Named turns come first, each shown by rows before and after it. Which turns, in which order, take the first row of each pair that follows to the second? Write the first one first, as in the answered first pair.
turn nudi:
[-17   7  13   5   0  -9  13  -8   7] -> [-16   5  16   5  14  -6   5 -11  -3]
[-13 -53  11   1  36 -22  -3  15  32] -> [  0 -24   5  26 -29 -28  47  -4  31]
[-1 13  0  0  6  8 -9 12 -5] -> [ 2 18 -3  2 -4  5 -1 16 -2]
turn kigi:
[  0  35  -7 -25 -14  14 -27  -6 -28] -> [ 20   2  10  17 -32   8  12 -36 -26]
[ 19 -26  -8  13   1   2   9 -15   8] -> [  6  -9 -24 -20  11   4 -17  14   9]
[ -6  -6 -16   1  -5  -2  -8  -9  -5] -> [ -7  -7 -15   1  -2   0  -9 -12  -6]
turn bekiz:
[-52  10 -14   3  -7   2  -1  24  16] -> [ -2 -23 -31  16 -15  29  -3 -28 -15]
[-11  33  34   8   4  16  -1  15  -7] -> [ 17  20 -19  -3 -41  12  13   6  -3]
[-12   2  24  13   8  -6  10   7   6] -> [  8  -7 -11   6 -19  -9  18   0   9]
[-13   6  12   9  -4  18  -8  25   7] -> [  8  -5 -13   7 -24  22  -4   9   1]
turn Pepu:
[  0  -6  -4  19  -3 -13   5 -14 -10] -> [ -6  15 -12   6 -17  -9   8   1  -4]
[ 15 -10   4  15   2   4  -5 -19 -19] -> [ -1  26  -5  -2  -7  -8  -7  -8 -18]
[ -4 -18 -29  10 -20 -40  30  -5  28] -> [ -3 -15 -29   7 -21 -37  31  -2  30]

Between the rows of a pair lie 2 to 3 turns.
[ -3  10  -7 -45 -12  44 -25  52  -5] -> [  9  45  19  -9 -37  39   8  -8 -43]
nudi then kigi
[ 15   9  19   1  30  44 -42   5 -28] -> [  0  39 -38 -33 -18   2 -26  31   2]
Pepu then bekiz
[ -6 -41  30  25  25  11   5  17   8] -> [-13  39  15  12 -32   4  30  19  -3]
nudi then kigi then nudi
[-19 -14   8 -29  20 -26 -39 -10   2] -> [ -4 -44  14   2   0 -32  -7 -27  15]
kigi then nudi then bekiz
[-12  22  18  -1   7  -3   8   6  12] -> [ 18  -6  -6  -8  14  13  -9 -21  -7]
bekiz then nudi
[-12 -22   0  -6  19  -3  -6  27  24] -> [-25   8   5 -15  26 -11 -11  23  11]
bekiz then bekiz then Pepu
[ -6  11  33  30  29   8   7 -35  -5] -> [ 20  -7   2  27   2  13   9 -52  -9]
bekiz then bekiz
[  3 -22  25   7  24  -1   2 -12 -18] -> [  4  -8  13  14 -21 -13  35  -6  -3]
nudi then nudi
[  0  26 -16 -21 -48  18  25  43  13] -> [-23  36  26 -13 -14  19  12  52   9]
bekiz then bekiz
[-49  31  11   8 -15 -52  62  -3  29] -> [-45 -27 -33 -42  42 -47  -3  20  41]
bekiz then nudi then bekiz
[  5  13  35  12   3  37   3   3 -12] -> [-12  45  -1  -8 -13 -12  14 -12 -15]
Pepu then bekiz then kigi
[ 11 -23  34   7  48  39 -31  16  -1] -> [ 10  27  10   2 -36  37   9  53  20]
Pepu then Pepu then nudi
[  1  -9 -10  15  -9   1  16 -17  -7] -> [-24   0   0   1  22  -8  -4   1  -4]
Pepu then bekiz then nudi
[ -5  48 -12 -18 -15  -3   8  20  -9] -> [  2 -26  10   2  16  15   1  42  23]
Pepu then nudi then bekiz
[-12   9 -30 -31 -10 -52   7   7  14] -> [ -5   0  -5 -28  43 -29 -29 -23 -19]
nudi then nudi
[ 22 -37 -18  -9  22 -10 -11 -22   1] -> [ 17  24 -30 -19 -27 -15  10 -14  -5]
kigi then Pepu then nudi
[ 25 -11 -25 -21  -6  16 -18 -21 -31] -> [-27  30  18  -7 -18 -17  16  31   8]
kigi then bekiz then nudi
[-29  17  14 -23  28  13  -1   6  -3] -> [-19 -11  22  -9  39  18  -2  -5  -2]
Pepu then Pepu
[  9   3  32   5  15  33 -17 -11 -17] -> [  9  16  24  -4  -1  42 -15   3 -13]
Pepu then Pepu
[-24  21   0  10 -17  -6  26  18  16] -> [-23  24  11  21 -10  -9  30   4   6]
kigi then kigi
[ -7  12  19 -12  11  14 -26 -10 -17] -> [ -2  28  10   0 -32   4   7  -9  -5]
nudi then nudi
[  2 -24   9  13   9  16   8  30  12] -> [  3 -24  16  10  31  13  -6  10  -5]
nudi then kigi then Pepu
[ -5  17  23  12 -17  17  19  41   4] -> [-13 -24  29  20  20 -12  16  29  12]
Pepu then nudi
[ -7 -21 -15 -26 -17 -22   5 -10  -3] -> [ 11  -2   3 -23 -18  16  -9 -17 -28]
bekiz then Pepu then bekiz
[ -8 -12  25  14  31   7  -5  26  11] -> [ -9  13   4  17   9 -35  16 -25 -10]
nudi then bekiz then Pepu
[-16  22  33 -18  33   6 -24  38   5] -> [ 28 -24  27   1  23  41 -27  13  -3]
Pepu then bekiz then bekiz
[ 2 13  3 -9 -6 20 -7 25 12] -> [ 18 -28  -5   4   7   8  -4 -15   3]
Pepu then bekiz then bekiz
[ -7 -18  -6  21  -9 -23   7 -19  14] -> [  8 -22 -10   6  11   3 -24 -26  -5]
kigi then bekiz
[-8 -3 25 18  2 -4 -6  0  1] -> [-12   7  17   2   3   1 -18  12   2]
kigi then kigi
[  2   9   6   1 -35  -7  15   2   1] -> [  6  12  23   8 -22  11  10  -6 -14]
bekiz then Pepu then Pepu
[ 13   7  -2  14 -41  16  34   9  10] -> [ -6  18  11  12 -32  11  33  23  17]
bekiz then bekiz
[ 12  -3 -14 -14  14  24 -19  19 -10] -> [  2  12 -15 -20  17  11 -20  16 -14]
Pepu then Pepu
[-34   5 -10 -21  26 -45  -4  23  57] -> [ 29 -48 -52 -12   5 -20  -7 -29  31]
bekiz then nudi
[  3 -33 -13  -9  11   9 -16  33  25] -> [-18  -3  -8 -19  36 -25 -25   2   0]
bekiz then Pepu
[ 10  -5 -34   0 -28  -2  18  -5   8] -> [  8   1 -28 -17  11  20 -22  -7 -15]
nudi then kigi then kigi
[-29  32  11  12 -40 -20  42   0   9] -> [  9  16  -5  12 -37   6  25 -50 -30]
kigi then kigi then bekiz
[ -8   0  -4 -25  24  21 -23  11   0] -> [ -4   2 -17 -30  10  15 -17  17   6]
bekiz then bekiz then bekiz
[-41 -34   6 -13  29 -40   8   6  35] -> [-23   3 -46 -43 -17 -43   7  -7  16]
bekiz then Pepu
[  0  15  -2  13 -25 -10  26 -14  -4] -> [-20  12 -17 -17  -2 -21   0  14   8]
nudi then bekiz
[  0   2 -34 -22   5 -26 -16  -7   4] -> [  5 -13  18   0  34  15 -27   0  -1]
Pepu then bekiz
[  5 -10 -19  -4   3 -21   7 -17   2] -> [  5   3 -12   5   2 -20  11 -25  -5]
bekiz then bekiz then nudi
[-11  -1 -26 -10  -4 -27   8 -10   9] -> [ -2  14  24  11  11  17  -4 -16 -18]
nudi then Pepu then bekiz
[-20 -40   3   4  15 -33  13  19  31] -> [ 17 -55  -9  17  -4 -23  20 -18  12]
bekiz then nudi
[-19 -25  28   4   5  -4 -20  -7  13] -> [ -8 -36  -4  -8 -21  -6 -14   0  21]
kigi then bekiz
[  0 -16  27  18  28  21 -17   9  17] -> [-20  15 -20 -13  -1 -27  -5  16  30]
bekiz then Pepu then Pepu
[-46 -32  11  15  38 -37  -3   9  35] -> [ -8 -21  10  54 -19 -25  40 -44   6]
nudi then bekiz
[  7 -54  -9   0  11  12 -24  12  15] -> [-14 -18  -4   8 -30  -6  14  36  33]
nudi then bekiz then bekiz
[-15  75 -26 -22 -30 -19   0   3 -14] -> [-10   5  13  -3  62  -7 -40 -34 -37]
kigi then nudi
[  4   2  31  21  -1  29   3  10 -11] -> [  1  11  26  21 -18  19  16  15  -4]
Pepu then Pepu then kigi
[ -6   9   5 -21   6  39 -25  45   6] -> [ -7  34  22   1 -23  35   6  33   2]
nudi then bekiz then bekiz
[  3   0  -9 -15   5  -2  30  26  13] -> [ 19 -16 -23 -21  18   0  13   3  -3]
Pepu then kigi then bekiz
[-35   6  13   6  49  -2 -24   7 -11] -> [ 13  -3 -35  20 -22   0  13 -40 -25]
kigi then Pepu then bekiz
[  4  36   3 -11 -13  14  -2  20  -3] -> [ 12   7  -2 -19  11  23 -24  15  -9]
bekiz then nudi
[  3 -14 -41 -43  17  -4 -35  20  11] -> [  0 -31  -8 -24  45   5 -40  14   6]
Pepu then bekiz
[  8  40  18   1 -14  16  -3 -16 -32] -> [  8 -13  34  29  13   2   6 -29 -17]
nudi then kigi
[  5 -17  -4 -11  25 -12 -10  -1   0] -> [ -8   6   2  -4   2 -25  12  16  14]
nudi then bekiz then bekiz
[ -2   1 -20 -14  12 -11 -15 -11 -14] -> [ 12 -19  13  17   7  15   0  -9 -11]
Pepu then bekiz then kigi
[ 10   7  38  18   2  18   9 -32 -24] -> [ -1 -35 -28 -27  18 -24 -11 -11   9]
nudi then bekiz then Pepu
[-24  49  -7  -5  11 -49  15  -8  -9] -> [  3  32 -37  -6 -15 -44  16 -28 -15]
bekiz then bekiz then bekiz
[-14  12  16  16   5 -27  21 -26   0] -> [-18   0   5 -17  22   9 -15  31  17]
Pepu then nudi then nudi
[  4  72 -23 -34 -10  -2 -26 -17 -23] -> [ 29  18   8  39 -33 -14  35 -58 -10]
bekiz then bekiz then kigi
[ 13  27 -37 -22 -37   1  10   7 -12] -> [  0   2 -34 -41  10   4 -29  23  -9]
nudi then nudi
[ -4  38  27  -4  -4  40  -4  28 -12] -> [  6  15  36  10  26  30 -11 -19 -34]
bekiz then bekiz then Pepu
[ 19 -26 -14  13 -10   1  10 -18   3] -> [  8  23 -22 -11 -15   6  -6 -13 -15]
kigi then nudi then kigi
[-11 -24  -3  -1  31 -14 -12   0  13] -> [ 13 -26 -11   5  -8  17   3  16  24]
nudi then kigi then Pepu
[  3  14  22   1  13  23  -7 -15 -25] -> [ 18  -1 -24 -21 -11  25 -13   2  -6]
Pepu then nudi then bekiz
[ 22 -20  -1  -2 -12   9  12  -2   7] -> [ 10   3  -2 -22  10  16 -14   5  -5]
kigi then bekiz
[-14  -3   0   8 -10 -41  20   2  26] -> [ 17 -33   9   3  29  11 -27 -11  -3]
bekiz then kigi then bekiz
[  7   7 -25   5 -23 -38  28 -24   2] -> [  1  32 -39 -30 -15 -11  -6  13   1]
Pepu then kigi
[ -3  28  21  -4   9 -20   0 -28 -20] -> [ 15   4  38  11  11  11  -1 -22 -18]
Pepu then bekiz then Pepu
[ 12  18   0  -1  -7  27  -6 -10 -19] -> [ 10 -18  12  15  -2  29   5  11  10]
Pepu then bekiz then Pepu
[ 27 -21 -30   0   3  27 -11 -12 -10] -> [ 14  -9 -47 -13 -16  10  -3  11  10]
bekiz then bekiz
[ 49  -6 -23   6 -12  27 -35 -15 -12] -> [ 26  27 -34 -18  -9  15 -48   3 -12]
Pepu then Pepu then nudi
[-33  57  52  14  15  16 -21  -7  -7] -> [ 33 -47 -18  31 -24  11   3 -53   8]
bekiz then Pepu
[  2  10  17  21 -16  24  13  -3  -1] -> [ 12 -16   3  10   7  34 -11  -6  -6]
nudi then bekiz then bekiz
[  8  31   9  16 -30  24  23  18   5] -> [ 32   3  -2  10  -5  46  -8 -11 -21]
nudi then bekiz then bekiz
[-12  30   5  -7  19   7 -21  13  -3] -> [ -2  40   8   7   0  11  -6  -4 -14]
nudi then nudi
[  0   8 -11  -8 -22  -3   5  29  19] -> [-15  13  17  -1   2   0  -2  30  18]
bekiz then bekiz
[  4  -9  -8 -15  32  -3 -20 -21 -16] -> [  9 -20 -17 -18  -1  18  -9  27  19]
bekiz then Pepu
[ 16 -47  42  31   9  -1  23 -13   4] -> [ 37 -39 -15  -4 -36  18  15  20  16]
kigi then bekiz then nudi
[-20  11  30 -27  35  -3 -13  23 -11] -> [ 24 -17 -12 -31 -21  33  -1  31   0]
Pepu then bekiz
[-36  -1   8 -21  25 -15 -20  55  28] -> [ 20   0 -61 -38 -32   3 -19   9   0]
bekiz then Pepu then Pepu
[ -8 -15   3  -4  23  14  -4  -1 -11] -> [-16 -14  -7  -7   5   1  13  20  12]
kigi then bekiz
[-19  28  20  18  -8 -40  36 -31 -11] -> [-12  -6  16   1  49 -24 -16 -35 -25]
bekiz then nudi
[  3  -5 -11  -6 -19  27   2  11  -6] -> [  3  -9   4  -1  -5  33  -4   5 -16]
bekiz then bekiz then bekiz
[  2  10   4  -5  29  -4 -23 -24 -18] -> [  1  -2 -32 -26   9 -18 -19   2  12]
bekiz then bekiz then nudi
[  0   8 -15   6 -13 -13  11 -19   2] -> [  4  -3 -13  11  -8  -9  13 -22   2]
Pepu then Pepu
[  1 -14  -6 -10  24   4 -24  -7  -8] -> [ -9  -6   6   5  23 -15  -8 -24 -14]
bekiz then kigi
[  1 -34   3  13  -5 -28  19  -3  15] -> [  6 -22  -5   5 -23 -11  23  18  23]
Pepu then Pepu
[ 26 -16 -27  15 -56   8  40   8  19] -> [ 26 -27 -13 -17  25  50 -40  10 -15]
kigi then Pepu then kigi
[-28 -15 -30 -27  17 -45 -13   2  36] -> [ 14 -30 -48  -7 -30 -26  11 -23  27]
bekiz then kigi then nudi
[  8   9  29  20  12   6   1 -44 -35] -> [-12  44  26   9   6 -11   4 -28 -29]
bekiz then nudi
[  0 -41 -17   6  20 -15 -22  -8  -4] -> [ 14 -23 -12  26  -8 -13   1 -31 -17]
nudi then nudi
[ 14  -4  16   4  -6  34   6   2 -20] -> [-8 10 30  1  0 25  8 23 -7]
bekiz then bekiz then bekiz
[-17  35 -28 -38   8 -25 -17  -9 -13] -> [  3  20 -36 -35   5 -18 -19 -28 -26]
bekiz then bekiz then bekiz
[ 13   1 -18   0 -23   9 -15 -14 -10] -> [ -3  -6   3  -3   6  17 -30  16   2]
nudi then bekiz then Pepu
[ -3  12  -7 -23   4   9 -15  13  -9] -> [ 14  -3   3   6   0  10   1 -21 -23]
bekiz then kigi
[  3  17  38  14  27  10 -10 -28 -32] -> [  3  19  35  31  -1  -7  21 -36 -22]
Pepu then kigi then Pepu
[ 21   3 -17   6   6  14  -5 -50 -25] -> [-21  38  36  18  22   9   2  -9  -8]
Pepu then kigi then bekiz
[  3 -14  10   2 -20  14  11   5   6] -> [ -7  -8  -3  -4 -24  -6  15   4  15]
Pepu then bekiz then Pepu
[-19 -11 -14 -16  11 -15  -4  38  32] -> [ 16 -24 -29 -21  24  13 -30   1  -6]
bekiz then kigi
[-20  25  16  -8   7 -13 -15 -18 -19] -> [-13  -1  42   8   9  19 -13   9  -1]
bekiz then Pepu then bekiz
[  4 -65 -23  -9  28 -15 -21   5  23] -> [ 33 -43  -2  26   7   2   0 -53 -19]
nudi then nudi
[ 31  14 -21  -4 -25  -4   3 -18  -4] -> [ 26   2 -32 -22   0  -3 -22  -6   0]
nudi then bekiz then bekiz
[-17 -28  -2 -10  27  17   1  19   1] -> [-21 -15  14  10  30  -2  18 -17 -14]
Pepu then kigi
[-12  43  22  13   0  14   5  42  15] -> [ 21  37 -20  10 -41  16  17  12   2]
nudi then bekiz
[-17  26  22  -2  -3 -14   9  11  14] -> [  1   3  29  15 -14   1  23  10  19]
kigi then Pepu
[-9 -6 33  9 31 10 -6  7 -7] -> [ 24   8 -12   2 -31  19  13  -9 -15]
Pepu then nudi then bekiz
[  4   7   0 -14   2  16 -20  26   4] -> [ -7 -10  -3  -8   1 -11  -6  27  22]
Pepu then kigi then bekiz
